In the data rows, 128 means zero.
Some points, each followed by its number:
[162 064 093 093 117 139 138 091 238 071 143 155 147 141 127 119] 0
[130 159 120 139 114 130 137 137 097 130 091 122 110 130 109 113] 1
[107 029 165 117 124 200 083 151 103 119 127 149 105 000 135 119] 2
[119 038 232 134 118 194 009 093 010 157 149 141 100 041 231 116] 3
[145 255 112 185 177 096 181 077 064 178 156 035 187 255 180 130] 4
[143 176 102 167 174 118 150 125 042 146 172 094 133 206 162 118] 5
[131 081 152 090 158 158 115 126 126 098 159 123 123 089 152 175] 6
[137 165 087 142 158 166 157 118 160 120 097 103 151 219 141 086] 7
[132 156 108 137 137 120 075 156 052 135 138 159 151 092 164 098] 8
[101 159 129 151 107 080 145 170 133 117 144 185 124 144 117 132] 9
[130 121 086 155 114 130 105 138 083 112 097 118 130 137 129 092] 10
[120 169 147 138 142 073 152 136 074 161 142 123 134 163 141 148] 11
[127 123 124 172 146 100 114 186 093 102 166 219 119 109 146 138] 12
[083 145 164 134 094 161 112 138 126 146 110 123 102 137 125 111] 13
[136 093 132 125 109 135 115 152 176 124 150 170 162 093 103 170] 14
[142 096 141 079 111 135 181 087 255 066 119 148 094 183 093 058] 15
[159 151 104 125 160 079 131 105 122 121 154 158 128 198 167 108] 16
[129 108 093 113 133 140 156 113 175 126 118 159 124 163 114 108] 17
[151 094 191 139 177 168 096 070 069 148 206 119 156 095 190 149] 18
[134 206 129 131 127 083 171 099 159 158 119 063 134 255 150 111] 19
[107 110 190 134 098 187 141 084 085 182 144 085 123 088 152 129] 20
[129 083 162 132 125 126 124 179 086 130 152 145 106 054 106 157] 21
[086 024 168 117 094 171 065 150 009 162 127 096 109 000 146 164] 22
[099 150 126 168 084 109 129 189 029 143 081 127 100 131 096 080] 23
[140 169 136 174 181 148 138 071 076 166 179 060 146 167 163 135] 24
[156 066 195 148 172 195 069 070 068 144 196 118 143 068 194 141] 25
[143 111 189 107 135 181 092 064 171 106 156 102 143 134 191 127] 26
[124 147 130 110 105 141 153 107 112 166 045 077 112 159 110 122] 27
[122 095 184 158 173 188 096 071 076 151 160 106 160 101 214 116] 28
[150 171 093 134 125 100 172 100 237 081 080 139 116 251 083 078] 29
New points follow, each followed by the numbers of its two nearest points above, nearest first.
[104 177 125 143 097 094 150 112 073 152 074 061 116 193 151 112] 27 1
[159 133 126 172 153 125 082 066 104 141 132 161 135 189 174 082] 16 10
[119 171 130 143 092 081 110 121 098 139 120 113 144 194 156 112] 11 1
[161 086 128 113 183 183 130 084 164 131 198 065 150 058 110 157] 6 26
[095 106 167 127 062 084 130 139 146 120 066 136 081 130 128 087] 13 1
[095 146 107 084 073 078 120 152 178 117 065 127 120 091 083 133] 1 9
[159 206 109 125 120 090 183 080 213 115 100 098 136 255 124 045] 29 19
[109 031 148 121 109 176 081 158 108 101 124 137 089 000 141 109] 2 21
[134 088 118 087 133 115 112 116 186 101 127 154 132 063 110 165] 14 6
[118 099 135 122 148 145 162 139 123 155 167 082 120 118 100 155] 6 21
[141 168 109 150 131 106 111 138 085 135 120 144 132 172 147 150] 11 1
[132 159 112 090 164 119 141 114 232 094 126 130 145 183 140 126] 17 7
[132 225 082 155 201 087 172 178 091 145 168 107 171 241 143 160] 5 11
[112 114 198 156 156 149 091 112 091 140 188 131 162 095 177 151] 18 28
[122 184 101 143 114 083 176 180 103 144 124 078 106 119 075 141] 1 11
[160 085 092 083 148 170 079 070 148 129 148 147 139 095 145 114] 6 26
[142 198 067 160 180 035 154 143 040 148 179 150 135 229 165 126] 5 16
[109 107 166 116 138 166 129 101 095 146 139 038 171 067 156 155] 20 6
[118 165 117 135 175 107 136 100 156 125 142 124 106 219 158 110] 16 7
[094 099 145 132 114 158 143 143 108 146 112 079 120 104 132 147] 13 20
[150 118 110 103 172 117 162 142 186 115 183 153 166 100 106 138] 14 17
[088 134 176 092 141 133 164 142 111 172 122 099 141 037 097 159] 21 20
[088 136 148 123 086 122 109 177 132 107 104 192 126 097 131 129] 9 13
[100 111 168 115 068 100 145 125 157 119 081 144 078 131 111 078] 13 1
[109 093 128 153 116 133 110 164 089 134 090 182 092 134 155 079] 10 1
[085 094 150 127 110 166 123 143 065 158 108 079 118 089 163 148] 20 13
[124 161 108 140 116 117 105 098 167 121 104 136 113 180 142 076] 17 7
[101 152 112 091 085 093 145 153 202 125 086 123 116 135 053 149] 17 1
[103 151 113 131 138 113 101 123 164 119 155 138 116 180 172 108] 16 17
[135 146 141 132 172 189 111 105 091 136 150 094 162 145 167 157] 24 28
[121 070 196 123 086 183 097 112 173 133 090 144 121 080 122 082] 13 2
[125 104 119 135 136 102 161 167 117 142 172 152 099 133 116 145] 9 21
[116 106 134 099 127 111 153 165 125 130 143 079 119 035 069 165] 21 6
[130 098 146 122 144 150 115 123 155 097 142 164 145 147 164 111] 17 6
[114 099 145 130 123 124 138 118 102 130 155 120 134 158 192 124] 11 16
[160 161 143 179 154 130 114 073 104 124 151 164 119 225 168 072] 16 5
[134 091 145 119 097 149 117 080 192 103 104 154 099 133 097 099] 17 0
[128 193 102 117 090 057 176 152 210 114 083 131 121 182 072 093] 29 9
[168 143 111 090 159 150 145 068 255 103 160 125 154 155 101 145] 0 17
[121 105 160 098 112 147 141 152 111 143 148 108 132 027 080 199] 21 6
[097 197 110 156 110 099 129 144 102 135 102 111 153 202 155 119] 11 1
[138 110 111 131 132 075 149 142 182 096 102 174 123 163 084 115] 17 9
[135 250 072 168 138 100 168 140 073 130 072 033 119 240 091 129] 19 4
[144 127 159 174 155 139 099 055 117 123 147 160 122 187 169 080] 16 26
[142 147 082 138 129 099 155 178 114 111 125 169 099 177 103 088] 9 1
[139 159 136 174 165 127 126 153 019 150 117 114 119 130 139 150] 11 1
[146 106 128 103 141 159 098 082 184 114 122 135 106 118 134 105] 17 26
[110 163 171 139 138 146 134 116 070 188 143 062 139 109 139 150] 20 24
[134 156 130 119 152 077 180 160 136 130 167 171 155 146 101 155] 9 11
[078 170 171 149 145 153 122 095 085 181 147 066 111 113 135 163] 20 24
[098 136 179 118 135 141 158 154 129 171 141 103 153 039 093 157] 21 20
[133 112 137 109 175 141 158 122 139 133 184 104 094 113 095 146] 6 17
[179 119 106 141 157 160 128 106 174 087 152 155 086 160 093 136] 17 0
[160 178 114 150 180 126 131 111 101 132 170 108 166 162 134 180] 24 11
[129 154 130 165 123 091 125 152 053 149 150 129 133 150 131 137] 11 1
[102 051 138 096 075 163 104 100 127 151 081 132 105 061 125 149] 2 6
[121 046 113 131 094 152 073 144 129 133 107 139 116 032 125 095] 2 21
[109 121 093 095 103 108 155 175 192 101 119 158 112 052 048 152] 14 9
[114 136 085 129 119 134 135 112 170 094 079 100 157 185 143 112] 7 17
[100 106 125 086 076 134 170 153 196 100 100 089 118 072 087 134] 14 17
